In the data rows, zero lies at 7.5, halfway between 7 and 8.
Here are some points, each followed by its number:
tensor([8., 9., 10., 5., 7., 3., 6., 7., 3., 7., 9., 11., 8., 7., 11., 6., 9., 5., 7., 6., 8., 11.,
        10., 9., 7., 10., 8., 8., 5., 7., 5., 5., 1., 9., 9., 4., 8., 6., 7., 10., 9., 7., 4., 7.,
        6., 9., 8., 7., 7., 6.]) 0
tensor([8., 11., 7., 9., 5., 12., 10., 10., 4., 8., 4., 7., 9., 6., 7., 9., 12., 8., 8., 9., 12., 5.,
        4., 12., 2., 3., 6., 10., 11., 4., 9., 6., 10., 5., 8., 6., 9., 6., 5., 3., 5., 3., 10., 5.,
        9., 7., 10., 12., 11., 4.]) 1
tensor([7., 2., 5., 5., 6., 13., 5., 6., 10., 6., 5., 8., 4., 7., 13., 8., 11., 5., 11., 5., 4., 8.,
        6., 4., 9., 10., 6., 0., 7., 13., 5., 13., 8., 9., 5., 9., 4., 9., 10., 6., 8., 11., 0., 9.,
        3., 6., 2., 8., 3., 8.]) 2
tensor([4., 9., 5., 11., 9., 10., 5., 9., 8., 7., 8., 5., 4., 6., 7., 10., 7., 8., 7., 8., 5., 10.,
        6., 10., 6., 5., 9., 12., 8., 9., 11., 9., 8., 6., 9., 6., 7., 9., 6., 8., 8., 10., 2., 8.,
        10., 3., 6., 6., 8., 8.]) 3
tensor([12., 7., 9., 11., 7., 7., 7., 9., 7., 7., 11., 11., 10., 8., 9., 6., 8., 6., 10., 15., 11., 4.,
        3., 12., 1., 3., 8., 7., 6., 4., 9., 4., 9., 7., 9., 8., 9., 10., 11., 6., 4., 8., 10., 7.,
        9., 8., 7., 7., 8., 10.]) 4
tensor([5., 8., 6., 5., 10., 8., 3., 5., 5., 9., 7., 7., 4., 2., 7., 6., 8., 4., 6., 4., 5., 10.,
        6., 5., 8., 11., 5., 0., 4., 10., 1., 11., 11., 10., 14., 11., 5., 8., 8., 10., 10., 5., 10., 8.,
        3., 10., 7., 7., 4., 7.]) 5
tensor([9., 13., 5., 4., 4., 4., 12., 8., 6., 13., 5., 5., 9., 8., 7., 5., 14., 9., 12., 6., 10., 8.,
        5., 12., 5., 4., 6., 8., 4., 9., 9., 7., 3., 6., 9., 6., 5., 1., 7., 7., 7., 9., 9., 6.,
        2., 12., 7., 8., 8., 4.]) 6
tensor([5., 7., 6., 8., 6., 5., 10., 11., 9., 9., 8., 7., 12., 6., 10., 7., 7., 8., 8., 4., 4., 10.,
        4., 5., 6., 7., 9., 8., 12., 4., 8., 5., 10., 5., 5., 10., 5., 3., 6., 5., 4., 11., 5., 7.,
        9., 10., 7., 8., 12., 8.]) 7
tensor([9., 9., 7., 8., 9., 7., 9., 7., 7., 5., 7., 10., 6., 7., 8., 8., 7., 5., 8., 10., 12., 2.,
        11., 8., 8., 7., 10., 10., 6., 7., 7., 9., 8., 8., 5., 6., 6., 10., 8., 6., 7., 7., 6., 8.,
        6., 8., 9., 6., 8., 9.]) 8
tensor([14., 9., 10., 10., 2., 8., 5., 8., 6., 11., 3., 3., 10., 9., 5., 5., 7., 11., 8., 5., 7., 3.,
        7., 10., 5., 4., 8., 9., 11., 7., 8., 6., 12., 13., 3., 5., 7., 7., 11., 8., 10., 10., 14., 7.,
        11., 5., 6., 9., 4., 7.]) 9
tensor([6., 10., 6., 2., 9., 13., 8., 6., 3., 11., 8., 2., 4., 6., 3., 14., 9., 9., 3., 15., 6., 10.,
        11., 8., 11., 6., 7., 9., 5., 9., 9., 7., 6., 2., 15., 13., 8., 7., 7., 7., 6., 6., 10., 10.,
        10., 11., 11., 10., 2., 8.]) 10
tensor([7., 7., 9., 5., 10., 5., 8., 8., 7., 9., 9., 5., 12., 12., 7., 11., 7., 10., 6., 13., 10., 8.,
        9., 8., 7., 9., 9., 13., 10., 3., 9., 6., 9., 6., 10., 4., 9., 9., 8., 10., 8., 8., 8., 10.,
        11., 9., 11., 8., 10., 6.]) 11
tensor([5., 9., 7., 3., 11., 13., 9., 4., 4., 9., 9., 3., 3., 6., 3., 14., 8., 8., 3., 14., 6., 12.,
        12., 8., 11., 6., 7., 6., 3., 10., 8., 9., 5., 1., 15., 12., 11., 8., 7., 7., 7., 6., 10., 11.,
        9., 10., 10., 10., 3., 8.]) 12
tensor([11., 4., 10., 7., 6., 11., 6., 4., 11., 7., 9., 5., 6., 12., 6., 10., 8., 8., 9., 9., 8., 7.,
        6., 8., 6., 9., 5., 4., 12., 8., 6., 6., 8., 8., 7., 3., 13., 9., 8., 7., 9., 9., 7., 9.,
        7., 7., 7., 11., 5., 7.]) 13
tensor([8., 11., 6., 6., 2., 4., 12., 8., 7., 13., 5., 6., 8., 10., 9., 5., 14., 10., 12., 7., 11., 6.,
        7., 10., 3., 4., 6., 9., 4., 9., 10., 6., 2., 8., 8., 5., 4., 3., 9., 8., 8., 8., 9., 6.,
        1., 10., 6., 7., 7., 6.]) 14
tensor([7., 10., 7., 12., 6., 6., 7., 5., 7., 5., 7., 7., 7., 7., 5., 5., 8., 10., 6., 7., 10., 6.,
        8., 12., 5., 5., 10., 8., 6., 6., 10., 7., 11., 11., 6., 11., 3., 10., 8., 12., 9., 5., 15., 10.,
        7., 6., 7., 6., 3., 10.]) 15
tensor([6., 6., 5., 8., 9., 8., 3., 7., 6., 4., 11., 15., 7., 5., 11., 7., 10., 6., 8., 9., 8., 3.,
        7., 2., 12., 10., 8., 5., 4., 11., 7., 9., 7., 9., 5., 7., 7., 13., 6., 5., 7., 7., 2., 5.,
        6., 5., 6., 6., 8., 9.]) 16
tensor([7., 7., 8., 6., 9., 5., 8., 6., 6., 9., 10., 5., 9., 12., 7., 10., 8., 9., 7., 15., 12., 8.,
        9., 9., 7., 9., 9., 13., 9., 3., 9., 7., 8., 5., 9., 3., 10., 11., 6., 8., 7., 9., 8., 10.,
        11., 9., 13., 8., 10., 5.]) 17
tensor([7., 8., 7., 9., 6., 5., 3., 6., 9., 6., 8., 8., 8., 5., 6., 5., 6., 7., 8., 3., 7., 9.,
        6., 10., 7., 10., 9., 5., 4., 10., 8., 7., 7., 11., 7., 6., 6., 6., 7., 10., 12., 8., 8., 5.,
        9., 6., 3., 6., 4., 10.]) 18
tensor([5., 8., 7., 9., 8., 6., 11., 12., 11., 10., 7., 7., 9., 4., 7., 8., 3., 6., 6., 3., 3., 11.,
        7., 5., 8., 6., 10., 9., 8., 6., 8., 8., 9., 8., 7., 10., 4., 4., 10., 6., 7., 9., 8., 6.,
        9., 9., 6., 6., 11., 9.]) 19
tensor([7., 4., 11., 6., 8., 7., 8., 6., 14., 8., 7., 6., 8., 8., 5., 9., 3., 8., 9., 3., 6., 10.,
        9., 7., 10., 11., 9., 5., 9., 9., 6., 8., 8., 10., 5., 8., 7., 5., 9., 10., 11., 8., 9., 8.,
        5., 8., 3., 6., 2., 9.]) 20
tensor([3., 6., 6., 8., 9., 6., 6., 9., 7., 8., 9., 11., 5., 6., 9., 9., 5., 6., 5., 5., 4., 12.,
        8., 7., 6., 6., 9., 10., 6., 8., 8., 7., 6., 6., 9., 8., 7., 8., 8., 8., 7., 8., 2., 8.,
        9., 6., 7., 6., 9., 10.]) 21
tensor([2., 5., 7., 12., 7., 9., 11., 10., 8., 3., 7., 13., 5., 3., 14., 4., 8., 3., 7., 3., 6., 10.,
        8., 5., 3., 6., 8., 2., 6., 4., 7., 9., 11., 6., 6., 11., 2., 10., 10., 5., 2., 3., 5., 10.,
        4., 7., 7., 7., 13., 10.]) 22
tensor([7., 9., 10., 5., 11., 8., 9., 6., 9., 11., 7., 4., 7., 7., 4., 7., 4., 10., 7., 5., 4., 13.,
        10., 7., 11., 10., 7., 7., 7., 9., 6., 8., 5., 6., 12., 12., 6., 3., 5., 10., 11., 8., 11., 8.,
        5., 10., 9., 8., 5., 7.]) 23
tensor([7., 6., 8., 7., 7., 8., 5., 5., 13., 8., 8., 6., 10., 9., 9., 6., 5., 6., 12., 2., 6., 15.,
        5., 11., 6., 10., 4., 2., 7., 9., 6., 8., 6., 9., 9., 5., 9., 5., 8., 10., 11., 12., 4., 7.,
        8., 7., 4., 8., 7., 5.]) 24
tensor([9., 10., 7., 8., 10., 5., 0., 5., 9., 8., 8., 7., 10., 7., 4., 8., 2., 10., 5., 2., 5., 6.,
        7., 4., 12., 13., 8., 9., 10., 11., 5., 6., 9., 14., 11., 5., 7., 7., 3., 10., 15., 7., 8., 4.,
        12., 6., 5., 7., 5., 7.]) 25
tensor([5., 9., 5., 7., 3., 9., 7., 12., 2., 11., 13., 8., 6., 5., 6., 9., 13., 13., 6., 15., 4., 3.,
        6., 7., 8., 1., 8., 8., 8., 7., 12., 7., 5., 0., 11., 12., 12., 10., 8., 4., 0., 7., 8., 9.,
        8., 10., 12., 8., 10., 7.]) 26
tensor([2., 8., 3., 7., 7., 6., 9., 13., 2., 10., 5., 11., 0., 0., 8., 6., 9., 6., 7., 3., 2., 10.,
        6., 9., 4., 5., 8., 5., 2., 9., 7., 9., 5., 4., 12., 12., 3., 7., 11., 7., 3., 6., 7., 8.,
        3., 8., 5., 5., 7., 8.]) 27
tensor([10., 9., 6., 7., 13., 10., 4., 5., 6., 8., 10., 7., 8., 10., 5., 11., 7., 8., 4., 10., 9., 5.,
        6., 2., 10., 7., 4., 11., 9., 9., 6., 7., 9., 7., 11., 6., 11., 9., 3., 5., 10., 3., 7., 5.,
        9., 7., 11., 12., 7., 8.]) 28
tensor([10., 5., 13., 6., 5., 6., 9., 4., 10., 8., 8., 6., 10., 10., 7., 7., 7., 10., 9., 6., 10., 7.,
        10., 10., 7., 10., 10., 7., 10., 5., 6., 6., 9., 10., 5., 4., 10., 8., 8., 10., 12., 5., 13., 8.,
        6., 7., 8., 9., 5., 5.]) 29
tensor([8., 11., 4., 5., 2., 3., 12., 7., 5., 14., 6., 5., 8., 8., 8., 5., 14., 10., 12., 9., 11., 6.,
        5., 10., 4., 4., 6., 8., 4., 9., 9., 7., 3., 5., 9., 4., 5., 2., 8., 8., 7., 9., 10., 6.,
        2., 11., 7., 8., 8., 5.]) 30
tensor([10., 5., 13., 6., 6., 7., 9., 4., 11., 9., 7., 7., 8., 9., 7., 7., 6., 9., 9., 6., 9., 8.,
        9., 10., 7., 10., 10., 5., 9., 6., 6., 7., 9., 12., 6., 5., 10., 10., 8., 9., 10., 5., 14., 8.,
        4., 6., 8., 7., 6., 4.]) 31
tensor([8., 8., 10., 7., 7., 3., 5., 8., 3., 6., 8., 12., 7., 6., 10., 6., 7., 5., 5., 5., 8., 10.,
        11., 9., 6., 10., 7., 7., 5., 6., 5., 6., 3., 9., 7., 3., 10., 7., 7., 10., 9., 6., 5., 7.,
        7., 8., 10., 7., 8., 6.]) 32
tensor([5., 7., 7., 6., 9., 9., 6., 4., 8., 9., 8., 9., 5., 5., 7., 6., 9., 6., 7., 5., 6., 9.,
        8., 3., 9., 11., 6., 0., 5., 11., 3., 10., 9., 9., 12., 11., 6., 9., 6., 8., 9., 3., 10., 8.,
        4., 10., 6., 8., 4., 7.]) 33
tensor([6., 4., 5., 8., 9., 8., 1., 8., 7., 4., 12., 15., 8., 4., 12., 7., 8., 5., 7., 8., 8., 3.,
        6., 1., 12., 9., 8., 6., 5., 11., 6., 9., 8., 10., 6., 7., 7., 12., 6., 6., 7., 6., 2., 5.,
        6., 5., 5., 6., 8., 9.]) 34
tensor([4., 8., 7., 0., 12., 13., 8., 7., 4., 12., 8., 4., 3., 5., 2., 15., 7., 8., 4., 13., 6., 12.,
        11., 7., 12., 7., 7., 9., 5., 10., 8., 10., 7., 3., 15., 15., 8., 8., 6., 7., 7., 5., 9., 9.,
        10., 11., 10., 9., 2., 9.]) 35
tensor([7., 5., 9., 9., 11., 7., 9., 6., 7., 5., 11., 10., 10., 8., 7., 8., 7., 9., 6., 9., 7., 9.,
        8., 8., 6., 7., 6., 7., 10., 4., 6., 5., 9., 5., 8., 8., 12., 11., 8., 9., 7., 2., 9., 9.,
        9., 6., 11., 6., 11., 6.]) 36
tensor([6., 9., 6., 11., 8., 8., 7., 8., 13., 12., 7., 2., 7., 8., 5., 6., 5., 10., 10., 5., 5., 11.,
        4., 12., 4., 3., 5., 9., 10., 10., 12., 6., 10., 11., 9., 8., 6., 7., 11., 11., 10., 12., 8., 9.,
        8., 4., 5., 4., 8., 8.]) 37
tensor([8., 9., 6., 12., 7., 8., 8., 7., 15., 11., 6., 3., 8., 10., 5., 5., 4., 10., 11., 4., 6., 11.,
        6., 13., 3., 4., 5., 9., 9., 9., 10., 5., 9., 11., 8., 7., 8., 8., 11., 11., 10., 12., 9., 10.,
        9., 5., 6., 4., 10., 7.]) 38
tensor([9., 5., 5., 11., 8., 11., 3., 7., 5., 4., 8., 8., 8., 10., 6., 8., 11., 7., 7., 6., 6., 3.,
        2., 6., 5., 4., 5., 6., 8., 7., 9., 6., 13., 9., 6., 9., 8., 10., 6., 6., 9., 4., 10., 5.,
        10., 2., 4., 8., 7., 11.]) 39
tensor([14., 8., 6., 9., 11., 6., 6., 9., 10., 5., 10., 10., 15., 14., 8., 8., 6., 10., 9., 12., 13., 0.,
        3., 7., 10., 5., 6., 15., 11., 8., 10., 3., 6., 8., 1., 6., 10., 4., 4., 4., 8., 12., 6., 1.,
        10., 5., 7., 7., 9., 11.]) 40
tensor([11., 5., 7., 8., 6., 9., 8., 9., 6., 4., 6., 9., 11., 11., 11., 6., 11., 8., 13., 10., 9., 5.,
        5., 9., 5., 4., 3., 5., 8., 6., 7., 7., 7., 4., 2., 12., 6., 6., 7., 4., 1., 10., 8., 7.,
        7., 9., 6., 10., 8., 9.]) 41
tensor([11., 8., 7., 7., 7., 4., 5., 8., 4., 8., 8., 8., 8., 6., 8., 7., 9., 9., 9., 8., 7., 5.,
        8., 9., 9., 10., 10., 7., 8., 7., 5., 5., 8., 9., 6., 7., 7., 9., 8., 10., 9., 10., 6., 7.,
        10., 9., 6., 5., 6., 5.]) 42
tensor([6., 7., 8., 7., 8., 5., 9., 6., 7., 10., 9., 5., 10., 12., 8., 10., 8., 10., 7., 14., 11., 7.,
        8., 8., 7., 9., 9., 12., 10., 3., 9., 6., 8., 5., 9., 5., 9., 10., 7., 8., 7., 8., 9., 9.,
        10., 9., 11., 8., 10., 5.]) 43
tensor([10., 9., 7., 7., 8., 9., 3., 8., 4., 10., 5., 8., 9., 6., 7., 7., 8., 5., 6., 7., 10., 3.,
        6., 4., 9., 10., 9., 9., 4., 10., 7., 9., 12., 14., 9., 10., 1., 8., 7., 7., 12., 5., 9., 4.,
        12., 6., 6., 8., 4., 9.]) 44
tensor([3., 5., 9., 8., 7., 5., 12., 6., 8., 6., 8., 12., 7., 3., 11., 3., 9., 5., 6., 0., 4., 10.,
        7., 2., 7., 10., 9., 0., 8., 3., 3., 8., 10., 7., 5., 10., 6., 7., 6., 6., 5., 3., 9., 9.,
        2., 11., 6., 6., 13., 7.]) 45
tensor([10., 9., 7., 8., 6., 3., 6., 7., 5., 6., 8., 8., 8., 6., 8., 6., 9., 7., 7., 10., 7., 6.,
        8., 8., 8., 10., 9., 6., 8., 6., 4., 7., 8., 9., 6., 6., 8., 9., 8., 9., 7., 9., 7., 7.,
        9., 9., 7., 5., 7., 5.]) 46
tensor([7., 5., 4., 9., 9., 8., 2., 6., 5., 4., 11., 15., 6., 6., 12., 5., 9., 4., 6., 8., 8., 3.,
        6., 1., 11., 10., 7., 5., 5., 10., 5., 9., 7., 10., 6., 8., 7., 13., 7., 5., 6., 7., 2., 6.,
        8., 5., 6., 6., 9., 10.]) 47
tensor([9., 5., 9., 7., 9., 11., 9., 5., 8., 4., 5., 10., 4., 8., 6., 10., 8., 9., 6., 7., 6., 6.,
        10., 4., 9., 8., 5., 6., 8., 9., 4., 7., 9., 4., 7., 8., 10., 8., 7., 7., 5., 6., 7., 8.,
        6., 7., 8., 11., 6., 7.]) 48
tensor([5., 7., 7., 5., 9., 12., 7., 6., 6., 10., 6., 6., 4., 4., 5., 8., 10., 6., 7., 4., 7., 8.,
        7., 4., 10., 10., 8., 1., 4., 11., 3., 10., 9., 10., 12., 13., 3., 8., 6., 8., 10., 3., 11., 7.,
        3., 8., 5., 8., 4., 7.]) 49
tensor([11., 5., 12., 12., 7., 9., 7., 7., 13., 4., 8., 7., 9., 12., 7., 8., 2., 9., 9., 6., 7., 7.,
        10., 8., 7., 8., 8., 8., 13., 6., 8., 7., 10., 11., 3., 5., 12., 11., 9., 10., 9., 9., 9., 10.,
        9., 4., 8., 7., 7., 8.]) 50
tensor([7., 3., 4., 5., 5., 12., 4., 6., 11., 7., 6., 8., 2., 8., 12., 8., 9., 4., 11., 3., 4., 9.,
        6., 4., 10., 11., 4., 0., 6., 14., 6., 12., 7., 10., 4., 8., 5., 9., 9., 6., 7., 13., 0., 8.,
        3., 6., 2., 7., 3., 8.]) 51
tensor([4., 4., 12., 7., 8., 5., 12., 10., 7., 6., 11., 10., 5., 7., 10., 6., 8., 5., 7., 9., 7., 10.,
        11., 9., 5., 9., 9., 4., 5., 5., 8., 11., 3., 6., 9., 12., 8., 8., 9., 8., 6., 3., 9., 11.,
        3., 9., 11., 5., 6., 8.]) 52
tensor([3., 8., 6., 12., 8., 9., 4., 9., 5., 4., 8., 9., 3., 5., 7., 8., 7., 7., 2., 5., 4., 10.,
        9., 8., 7., 7., 9., 9., 8., 7., 9., 9., 7., 7., 8., 6., 9., 10., 5., 8., 7., 7., 3., 7.,
        10., 3., 8., 7., 10., 8.]) 53
tensor([7., 6., 7., 8., 7., 7., 10., 9., 7., 6., 8., 9., 6., 8., 9., 8., 7., 5., 8., 10., 11., 4.,
        11., 8., 7., 7., 10., 8., 6., 6., 10., 8., 8., 9., 5., 7., 5., 11., 8., 7., 8., 7., 7., 9.,
        7., 7., 8., 5., 7., 9.]) 54
tensor([7., 7., 10., 9., 11., 15., 12., 9., 11., 7., 4., 7., 2., 4., 4., 10., 7., 5., 7., 8., 10., 6.,
        6., 7., 7., 7., 9., 7., 5., 10., 10., 12., 12., 7., 8., 7., 10., 8., 7., 4., 10., 3., 11., 5.,
        5., 3., 9., 10., 9., 7.]) 55
tensor([8., 9., 8., 7., 8., 8., 11., 6., 9., 5., 4., 8., 11., 7., 8., 5., 8., 7., 8., 6., 9., 12.,
        8., 11., 8., 9., 8., 7., 2., 6., 8., 9., 8., 8., 7., 10., 4., 4., 9., 8., 9., 6., 10., 6.,
        11., 9., 8., 10., 10., 8.]) 56
tensor([8., 11., 7., 10., 7., 8., 9., 6., 6., 5., 9., 5., 13., 7., 7., 8., 9., 8., 4., 12., 8., 6.,
        7., 5., 9., 8., 10., 11., 11., 4., 10., 6., 11., 4., 4., 8., 8., 6., 5., 4., 5., 10., 6., 5.,
        12., 9., 10., 10., 12., 7.]) 57
tensor([11., 11., 7., 10., 11., 4., 11., 9., 9., 1., 4., 4., 10., 10., 2., 10., 0., 10., 5., 7., 9., 2.,
        13., 7., 11., 9., 9., 15., 14., 6., 7., 7., 7., 5., 3., 2., 10., 4., 6., 9., 5., 10., 7., 6.,
        12., 7., 10., 8., 13., 9.]) 58
tensor([7., 3., 10., 5., 7., 5., 8., 6., 14., 8., 7., 5., 8., 9., 5., 10., 3., 8., 11., 3., 5., 11.,
        8., 6., 11., 11., 9., 4., 9., 10., 5., 8., 7., 11., 5., 8., 7., 5., 9., 10., 12., 8., 10., 8.,
        5., 7., 3., 5., 2., 10.]) 59
Which three points above are nearest to each new point? Their numbers follow each, nearest first.
tensor([3., 10., 8., 13., 6., 10., 8., 13., 7., 10., 11., 8., 6., 4., 6., 5., 7., 11., 6., 11., 8., 5.,
        9., 9., 6., 0., 11., 11., 7., 7., 14., 9., 7., 8., 8., 10., 9., 14., 8., 8., 7., 5., 11., 10.,
        7., 4., 12., 5., 10., 8.]) 54 3 15
tensor([9., 10., 9., 12., 8., 7., 11., 11., 8., 8., 10., 13., 8., 5., 6., 6., 7., 11., 7., 9., 8., 4.,
        6., 9., 7., 3., 8., 9., 7., 6., 9., 5., 4., 4., 11., 8., 14., 9., 7., 6., 8., 2., 12., 7.,
        6., 7., 10., 8., 12., 8.]) 36 4 1
tensor([9., 9., 7., 8., 11., 13., 8., 9., 9., 7., 2., 7., 4., 6., 7., 8., 5., 4., 9., 6., 7., 9.,
        5., 7., 7., 9., 4., 5., 7., 10., 4., 10., 9., 4., 13., 11., 4., 4., 7., 5., 5., 8., 8., 8.,
        7., 8., 6., 12., 6., 9.]) 48 49 33
tensor([6., 5., 8., 6., 7., 10., 7., 9., 3., 7., 5., 7., 3., 7., 6., 9., 8., 6., 7., 6., 3., 8.,
        11., 6., 10., 8., 8., 3., 9., 7., 5., 6., 6., 7., 8., 9., 10., 10., 8., 8., 8., 5., 8., 9.,
        6., 7., 6., 5., 4., 6.]) 48 33 46
tensor([14., 5., 5., 5., 8., 10., 4., 6., 10., 9., 8., 7., 7., 11., 4., 11., 8., 11., 9., 10., 9., 2.,
        7., 7., 11., 4., 5., 10., 13., 11., 6., 3., 8., 11., 5., 2., 12., 12., 11., 8., 10., 8., 7., 7.,
        7., 4., 6., 6., 5., 8.]) 13 50 42
tensor([15., 11., 8., 10., 7., 8., 10., 6., 9., 4., 3., 7., 9., 12., 7., 8., 8., 10., 12., 8., 13., 4.,
        8., 11., 4., 3., 4., 11., 12., 6., 6., 4., 10., 6., 3., 2., 10., 7., 8., 7., 4., 7., 13., 9.,
        6., 7., 10., 11., 12., 8.]) 1 41 8
tensor([7., 8., 8., 6., 8., 10., 9., 9., 7., 8., 7., 5., 12., 5., 8., 8., 9., 8., 5., 10., 8., 7.,
        4., 7., 10., 9., 10., 11., 12., 4., 10., 7., 12., 7., 3., 11., 6., 6., 5., 3., 7., 7., 6., 4.,
        14., 8., 9., 8., 10., 7.]) 57 7 43
tensor([9., 10., 5., 2., 6., 7., 10., 7., 8., 10., 4., 4., 10., 8., 5., 11., 10., 11., 9., 9., 8., 4.,
        9., 7., 14., 12., 7., 10., 10., 9., 7., 6., 4., 5., 4., 5., 7., 1., 4., 4., 8., 10., 6., 3.,
        8., 11., 4., 9., 5., 5.]) 42 46 57
tensor([10., 8., 6., 11., 8., 3., 9., 7., 7., 5., 4., 10., 6., 10., 7., 6., 6., 7., 10., 9., 12., 4.,
        9., 9., 5., 10., 6., 11., 7., 4., 5., 5., 11., 7., 8., 3., 6., 11., 11., 8., 5., 8., 9., 10.,
        10., 7., 7., 7., 11., 7.]) 8 46 54
tensor([5., 6., 11., 12., 6., 6., 9., 5., 11., 5., 9., 7., 6., 9., 8., 4., 3., 8., 7., 6., 4., 15.,
        13., 11., 4., 8., 8., 3., 7., 4., 7., 9., 6., 7., 9., 9., 10., 11., 12., 14., 5., 10., 10., 15.,
        8., 8., 11., 7., 8., 6.]) 52 36 50
tensor([7., 8., 8., 7., 8., 15., 8., 9., 8., 11., 1., 4., 2., 3., 4., 8., 5., 7., 6., 7., 6., 8.,
        8., 10., 11., 9., 10., 8., 6., 11., 9., 12., 9., 11., 8., 9., 5., 7., 8., 7., 11., 7., 9., 5.,
        10., 4., 6., 8., 4., 7.]) 55 44 49
tensor([5., 4., 7., 3., 11., 4., 3., 6., 10., 8., 14., 7., 7., 11., 7., 12., 1., 6., 5., 10., 5., 8.,
        13., 3., 15., 10., 11., 12., 10., 9., 7., 6., 4., 11., 8., 6., 11., 10., 8., 10., 12., 9., 0., 10.,
        7., 7., 7., 3., 3., 10.]) 21 20 59
tensor([2., 7., 7., 8., 7., 7., 9., 10., 7., 9., 12., 13., 8., 3., 10., 6., 10., 10., 8., 8., 7., 8.,
        8., 7., 7., 4., 10., 4., 5., 7., 9., 10., 5., 6., 8., 10., 8., 11., 7., 6., 5., 3., 8., 10.,
        1., 9., 10., 6., 9., 7.]) 52 54 21
tensor([8., 9., 8., 8., 8., 10., 8., 8., 7., 7., 8., 5., 12., 7., 8., 8., 10., 7., 4., 10., 8., 5.,
        6., 4., 11., 8., 10., 11., 11., 5., 10., 7., 13., 6., 3., 9., 6., 6., 5., 2., 6., 8., 6., 4.,
        13., 9., 9., 10., 11., 7.]) 57 7 43
tensor([1., 5., 8., 4., 10., 4., 10., 9., 9., 10., 6., 8., 3., 8., 7., 8., 4., 5., 7., 4., 6., 12.,
        8., 8., 6., 13., 6., 4., 5., 7., 7., 6., 4., 7., 13., 4., 9., 6., 9., 7., 8., 8., 4., 7.,
        5., 8., 5., 5., 10., 6.]) 21 0 32
tensor([7., 5., 10., 6., 11., 5., 10., 7., 10., 7., 12., 7., 12., 8., 8., 8., 7., 7., 10., 9., 7., 13.,
        4., 9., 6., 10., 7., 4., 7., 6., 6., 7., 8., 4., 10., 11., 11., 5., 8., 9., 9., 8., 10., 7.,
        8., 10., 8., 6., 9., 6.]) 36 56 24
tensor([8., 10., 6., 7., 8., 10., 5., 6., 5., 9., 5., 7., 8., 9., 6., 6., 11., 11., 5., 6., 8., 3.,
        8., 2., 10., 7., 5., 9., 9., 10., 7., 6., 10., 9., 8., 8., 7., 8., 3., 6., 8., 5., 11., 6.,
        7., 6., 9., 11., 7., 7.]) 28 48 44
tensor([6., 7., 8., 4., 6., 9., 9., 7., 5., 9., 8., 9., 12., 7., 10., 6., 11., 7., 8., 6., 6., 13.,
        6., 8., 8., 6., 8., 4., 2., 7., 9., 8., 6., 9., 7., 12., 5., 4., 7., 7., 9., 5., 10., 5.,
        8., 8., 9., 8., 9., 7.]) 56 0 19
tensor([0., 4., 8., 0., 8., 7., 10., 7., 3., 11., 2., 6., 1., 6., 8., 7., 9., 5., 5., 8., 8., 12.,
        12., 10., 8., 14., 10., 4., 2., 6., 6., 10., 6., 9., 13., 9., 0., 9., 11., 8., 10., 5., 6., 9.,
        6., 9., 5., 7., 3., 4.]) 49 33 5
tensor([8., 5., 4., 10., 7., 7., 2., 10., 9., 6., 9., 8., 7., 11., 11., 10., 4., 6., 8., 7., 4., 5.,
        7., 0., 8., 7., 4., 7., 9., 10., 9., 9., 8., 7., 10., 11., 5., 9., 10., 7., 3., 11., 3., 11.,
        9., 7., 7., 9., 5., 11.]) 21 47 34
tensor([7., 7., 5., 8., 7., 5., 5., 6., 5., 5., 9., 8., 6., 9., 10., 7., 8., 7., 6., 10., 6., 8.,
        12., 7., 9., 8., 8., 9., 8., 9., 8., 8., 3., 7., 6., 5., 10., 9., 9., 9., 5., 11., 1., 10.,
        9., 8., 9., 6., 9., 7.]) 46 21 32
tensor([5., 6., 8., 1., 6., 8., 8., 7., 6., 11., 8., 6., 11., 6., 9., 5., 10., 6., 7., 5., 5., 13.,
        6., 8., 9., 6., 8., 4., 4., 8., 9., 10., 6., 9., 7., 13., 6., 3., 8., 9., 10., 7., 8., 6.,
        8., 10., 7., 7., 7., 8.]) 56 23 19
tensor([11., 6., 7., 8., 5., 8., 8., 10., 6., 6., 5., 10., 11., 12., 10., 6., 11., 10., 13., 10., 10., 4.,
        3., 9., 6., 5., 3., 7., 8., 6., 7., 7., 8., 5., 3., 11., 5., 5., 8., 3., 2., 10., 9., 7.,
        8., 9., 6., 11., 7., 9.]) 41 4 1
tensor([5., 13., 7., 10., 8., 5., 12., 8., 7., 6., 6., 10., 8., 2., 6., 4., 7., 10., 3., 1., 6., 10.,
        8., 9., 6., 6., 11., 13., 6., 7., 9., 6., 8., 5., 6., 4., 7., 0., 4., 7., 7., 7., 8., 3.,
        6., 7., 9., 10., 15., 7.]) 19 56 7
tensor([8., 8., 7., 9., 11., 12., 9., 10., 10., 5., 3., 6., 4., 7., 7., 7., 5., 4., 9., 4., 7., 8.,
        5., 6., 6., 8., 4., 5., 7., 11., 6., 11., 10., 5., 12., 12., 4., 3., 7., 6., 5., 7., 9., 9.,
        6., 8., 7., 11., 7., 9.]) 48 49 33
tensor([8., 9., 8., 8., 8., 11., 9., 8., 6., 6., 7., 5., 12., 6., 8., 9., 9., 8., 4., 11., 8., 7.,
        8., 7., 10., 8., 10., 11., 11., 3., 10., 7., 12., 7., 3., 10., 6., 6., 4., 4., 6., 9., 6., 4.,
        13., 9., 11., 9., 11., 7.]) 57 7 43
